(in the rows, 128 means zero)
The rows of A fall into several groups, which share some directions, and each row is roughly a mix of its group's hidden directions.
A, 112 rows:
[[149 137 125 106 133 172  81  99 112 106 101]
 [ 90 127 189 146 147 126 106 111 122 133 100]
 [135 122  58 104 127 113 146 132 142 145 158]
 [135 118  61  86 139 116 135 121 133 144 149]
 [126 109  82 100 129 100 145 102 151  96 159]
 [108 114  95 121 129  89 166 149 144 160 161]
 [105 108 100 149 123 104 146 119 118 151 189]
 [ 92 131 159 180 148 124 128  96 101 144 113]
 [ 91 127 134 141 154 107 132 149 158 184 144]
 [ 85 119 118 139 153 101 130 142 161 175 151]
 [167 135 123 118 109 149 123 104  97  71 111]
 [170 134 167 134 110 140 120 135 131  79  94]
 [165 143  68 117 126 138 161 121 120 101 138]
 [ 87 129 112 137 170 111 143  75 107 125 137]
 [132 117  95 102 119  94 167  98 153 108 158]
 [ 87 119 152 158 162 111 151 100 139 165 130]
 [111 118 142 174 121  84 141 150 134 172 141]
 [161 121 175 145 123 129 119 104 121  81  98]
 [135 104  73 102 117  96 125 127 111 140 169]
 [178 134 103  91 124 119 138 111 122  80 142]
 [ 81 119 148 143 166 136 117 141 159 171 125]
 [119 111  82 104 131  93 148 106 153 105 163]
 [159 136 129  94 119 169  92 116 122  84 115]
 [150 155 107  94 112 177 109 145 126  95 111]
 [104 105 152 167 143  82 144 113 132 164 141]
 [118 123 144 168 155  94 146 140 134 181 146]
 [159 139 165 120 105 151 122 165 152  93 101]
 [150 130 100  92 174 114 131 108 157 100 154]
 [157 120  85  72 116 132 125 153 151 124 147]
 [ 83 122 117 153 155 118 124  84  97 160 131]
 [142 144 183 153 120 154 113 134 129 103  85]
 [171 143 140 106 103 151 121 155 135  80 104]
 [ 84 120 127 163 145  97 152 128 125 178 129]
 [152  85 102 128 138  89 129  80 112 117 140]
 [ 96 106  89 112 154  99 133 114 167 125 160]
 [ 84 111  92 123 139  95 132 120 142 169 156]
 [148 157 113 100 113 181 104 143 123  95 109]
 [110 131 155 168 141 141  90 106 107 155  91]
 [171 144 138 109 102 153 118 154 132  81 103]
 [161 133 151  99 119 166  96 157 147 100 105]
 [170 139 141 100  99 143 135 158 152  81 124]
 [ 72 117 126 148 151 111 128 137 158 173 139]
 [114 133 175 186 154 115 133 120 117 155 123]
 [188 138  99 109 111 154 139 162 139 113 131]
 [155 123  72  89 106 120 125 161 129 124 148]
 [185 136 101 128 100 147 150 142 117  95 149]
 [147 125  66  91 139 127 134 147 156 148 144]
 [ 98 126 190 163 126 124 117 105 103 118 115]
 [110 131 193 166 119 131 121 112 102 111 114]
 [ 86 117  99 137 149 108 137 114 127 181 157]
 [ 69 113 126 126 154  98 118 109 139 168 134]
 [124 116  62 101 134 110 143 121 130 152 160]
 [168 136  71 100 136 138 148 117 117 100 143]
 [ 99 128  71 107 137 125 133 139 130 170 160]
 [114 113  77 128 145 108 147 108 122 140 181]
 [ 93 112  88 136 135  96 144 109 127 155 172]
 [154 132 117 120 108 140 137  86 106  68 116]
 [101 136  96 111 153 163 110  77 103 133 132]
 [113 152 176 154 127 139 144 169 158 142 105]
 [143 140 102 146 152 134 159  92 102  84 154]
 [148 139 121 104 134 162 108  82 103  83 130]
 [167 131 120 109 110 147 127 102 105  69 115]
 [173 138 157 124 105 140 124 152 136  80  98]
 [110 122  63 111 142 103 148 104 129 145 153]
 [ 83 126  91 126 150 130 122 101 113 170 156]
 [ 92 120 159 150 162 130 132  71 116 138 124]
 [103 115  90 136 148  99 136  98 108 166 162]
 [159 137 129  99 128 170  92 106 115  87 116]
 [173 133 131 110 112 157 120 113 100  77 108]
 [ 74 120 116 156 133  97 136 134 147 171 146]
 [129 120  59 100 131 111 141 130 145 146 156]
 [129 114  95 101 116  97 166  97 152 104 156]
 [135 120  62 118 113 107 149 127 136 134 170]
 [ 72 116 161 157 153 108 120 102 120 146 143]
 [173 138 161 120 105 159 113 163 135 108  99]
 [ 73 122 145 158 141 126 124 142 145 178 124]
 [155 130 105  65 131 158 124 146 149 103 131]
 [148 141 179 118 132 154 103 133 126 103  81]
 [149 145  87  81 115 166 111 138 120 100 127]
 [137 142 172 141 138 163 119 100 127  92  88]
 [172 136 143 117  90 151 117 174 147 120 104]
 [145 120  93  93 126  96 161 108 152 106 161]
 [111 121  65  98 134 120 132 130 123 157 163]
 [ 99 133 162 172 115 156 111 134 104 148  92]
 [139 133 114  97 135 167  95  86 105  93 121]
 [106 116  83 133 140  98 139  97 108 162 162]
 [164 128 112  80 161 126 139 111 156  97 148]
 [165 130 124 115 103 152 120 110  96  73 110]
 [104 160 178 150 130 154 137 159 151 139 104]
 [101 120 128 165 151  90 152 129 126 178 147]
 [154 106  88  81 110 108 138 139 140 106 160]
 [ 93 127 149 154 123 100 179 162 149 141 122]
 [167 138 136  95 106 155 119 138 138  71 126]
 [150 115 111  84  95 130 108 169 147 160 121]
 [106 111  90 136 140  93 137 111 114 169 169]
 [125 119 151 115  90 125 104 174 156 166 108]
 [164 115  78  86 107 116 124 148 124 108 147]
 [129 138 129 126 149 161  98  72  93 107 115]
 [117 120  71 125 148 110 153 102 118 135 171]
 [175 139 137 109 101 146 118 151 131  78 104]
 [165 123 107  75 137 157  89 142 142 125 138]
 [148 141 189 140 120 156 110 143 123 105  93]
 [ 96 110  81 116 140  99 135 121 138 167 162]
 [105 123 107 124 152  87 141 140 163 165 165]
 [129 117 102 123 113  89 148 178 147 161 155]
 [144 121 100  93 121  96 170 106 154 112 159]
 [109 138 159 171 104 155 123 112  95 126  88]
 [127 125 154 175 144  94 141 149 138 177 140]
 [ 94 126 100 144 135  93 179 104 116 144 149]
 [143 121  97 107 122 124 138  85 125  67 134]
 [127 139 185 186 146 122 132 122 118 137 116]
 [147 103 180 166 122  85 134 114 126 114 120]]
In each list below, one row fits none of the groups, and each other row fits one group, some only roughly. Which row is it?
- J267: [164 145 170 144 111 161 126 139 113  86 107]
- J269: [148 135 116  85 143 178  84 121 125 118 111]
- J591: [135 131 129 135 134 143 102  68  91  90 134]
- J495: [102 117 100 133 162  98 155 119 127 174 159]
- J515: [ 89 121 139 173 131  96 144 136 126 176 120]
- J242: [164 136 117  95 115 163 107 122 117  77 108]
- J888: [ 75 139 127 154 148 139 131 109  96 171 134]
- J743: [ 97 122 162 167 145  99 151 132 146 170 134]
- J991: [ 89 117 106 142 153 117 122  86 111 169 153]
- J352: [179 129 133 101 103 135 114 171 159 108 133]
- J856: [141 120  76 114 102  87 141 119 120 100 159]
- J962: [102 125 157 169 135 101 148 153 151 172 128]
- J765: [151 143 102  96 103 139 134 189 149 117 130]
 : J888
- J589: [110 118  89 125 128  73 145 131 150 147 165]
- J347: [156 139 171 137 105 143 120 169 153 109  94]
- J130: [145 142 148 147 116 148 105  82  94  84 121]
- J444: [161 144 147 118 102 153 119 117 124  64 119]
- J626: [177 131 129  88 117 145 120 166 158 103 131]
- J375: [162 134 116  83 129 166 103 115 125  85 132]
- J721: [114 104 153 152 163 117 129  64 116 128 121]
- J238: [153 123  78 111  84 118 136 159 152 138 147]
- J543: [141 129 105  97 143 155 106  77  97 100 140]
- J126: [ 86 126 131 138 155 142 117 102  96 180 142]
 : J126
- J546: [169 143 143 108 107 151 125 125 131  65 122]
- J645: [ 95 126 154 142 159 124 129 148 154 187 134]
- J529: [115 130 159 173 150 105 150 153 139 173 126]
- J357: [120 113  76 138  86 111 127 159 147 152 150]
- J82: [152 140 133 122 101 123 140 200 155 128 122]
- J366: [165 126  90 111  97 107 135 118 103  85 146]
- J429: [154 140 148 138 104 159 124 104  95  85  94]
- J930: [125 123 157 166 139  91 156 160 149 167 133]
- J787: [ 99 121 128 166 159 106 126 113 116 186 131]
- J951: [111 141 183 177 134 131 139 107 109 106 112]
 : J357
